Rotation paths and how fast each direction turns (deg/step):
Each turn is a multiple of 5 degrees from 10 to 175, or 0.
Each row of a path follows its step; steps can be skipped.
Rotation 1:
step 0: [  3 -13   4 -18  34  15 -22  -6 -20 -10 -37  15  -5  -4  -5  13  38   4
   1 -13  12   3  32 -13  27   3   0  10  -5 -10 -40 -10 -21 -12  -3  -9
  31 -11  -4 -11   1 -17  10  12 -28  12  18  -6   2  -3  -2   4]
step 1: [-11   8  -9  -8  -7  12   4 -15  -2 -18 -18 -20 -22 -25  24  13  12  14
   8   1  30  23   1 -20  17  12  -6  11   8  44   8 -18  13   1  -6   6
   9 -23  -4   3  -5 -29 -26 -29 -20 -13 -20 -13 -14 -15  14   5]
step 18: [ 12  22   7 -26  27  11 -33  20 -10 -12  20  -3 -20   2   5   9  17  11
  13  15  23 -14   1  20   8 -14   8  -5  -2  30  -9 -20   9 -18 -19  -3
  -6 -19 -14 -25 -10 -18  -3 -31 -30   8   0 -21 -16 -10  -1 -13]
step 21: [  2  16  -1  18  20   8 -21  -3  -6   5  -1   0 -20 -17  -7 -14   3 -17
  16  -9   9   6  14   2  61  15  -3  32   8  -7   5   0 -21 -22 -28  11
 -12 -30  13 -14   1   2  11 -18  25  20   5   3  -8 -19  12  -5]
step 23: [-12  -9  -5  28  -4  19   3 -22 -25  26   2  -5 -10  22 -22   9  24   3
  10 -37 -10  32  32  27  15  -3 -14   5 -16   5   3  -6  24 -11   0  -8
   2   6  13  16  -4  -1   1   1 -19  10   0   7  -3  -6 -37 -26]
step 25: [ 13  -4 -20  10  25 -23 -24 -23   6  -2   0 -13 -34   8 -11  30   4  14
  -1  -9  19  -7   1  -8  32  -5  33 -13   9 -17   7  -5 -12   2   3 -28
  -8  -2   2  -3  29  -2   0  -7  23  25  11 -19   8  -5 -38   5]
step 28: [  1 -16  -1  -1 -13   4 -15   0  -3   7 -13   3 -20 -22  -1   4 -11  14
  -9  22   1   1   6   0  46  13  17 -11  -9  -5 -48 -25 -23  14  10   7
  36  16   4 -19  10  -1 -26 -18 -17  -6  25  12   2 -21 -12   2]
[  1   3  -1  -3   7   3  -2  -2  -7  -3  -2   5 -11  -3   2  -8   3  -2
  -6   7  -2   2  -1  -6  -3   6   2  -3   1  -3  -1   6   8  -4   1  -1
   3   2   3  -8   1  -1  -3 -10  -7  -4   0   8   0   4   4   9] | 40
[ -7   9   1  -1  -1   1  -7  -1   2   2  -1  -8   1  -2  -2  -9   1   2
   4  -1   6   2  -2  -2   4   4   0  -1   3   0 -12   0   0   6  -3   1
  -3   5   0   7   2   5  -3   0  -5   0   4  -4  -1   0  16  -4] | 40
[ 1 -7  1  4  6  1  7 -8  5 -5 -3  7  1  4 -2  0  7 -1  1  2  0 -3  6  6
  0 -3  5 -3 -2  6 -6  7 -5  5  4 -2  0  1  6 10 -4  1 10 -8  0 -6 -2 -1
  2  6  4 -3] | 110
[ -1   5  -2  -1   6   1   7   8   5  -7  -4  -2  -7   0   0   1  -6   0
   5   2   7   2  -2   4 -11  -1  -3   2  -1   1   5   2  -1  13  -5   1
  -1   4  -3  -3   1  -1  -5  -8  -4  -6   2  -4  -5  -1  -6  -6] | 170
[  0   0   2   0   1   2   9  -7  -4  -6   1   2   3  -3   4  -1   1  -3
   2   8   3   0  -1  -7  -6   4  -3  10  -6   0  -4  -1   1   3   3 -11
   5  -8  -7   5   1  -2  -4  12  -1  -4   2  -6   2  -2   2   5] | 10
[ -2  -9   4  -9  -3  11  -4   0   8   0  -3  -5  -4  -1   4   1  -3  -4
   0   5 -10  -1  -9  -4   3  -4  -2   8   1   3  -2  -4  -6  -2  -8   2
   6   0   1   1   2  -3   5  -6  -3  -2  -2  -4   0  -2   1   0] | 40
[  3  -3   4   6   0  -4  -2  -3   3  -2 -11   0   3  -7   2   9 -10  -3
   3  -9   9  -6   1  -5   7   4   0   1   5   1   2   7  -6  -3  -2  -6
   1  -1  -1  -1   4  -1  -5  -5  -1  -1  -3   3   2   0   4   5] | 90
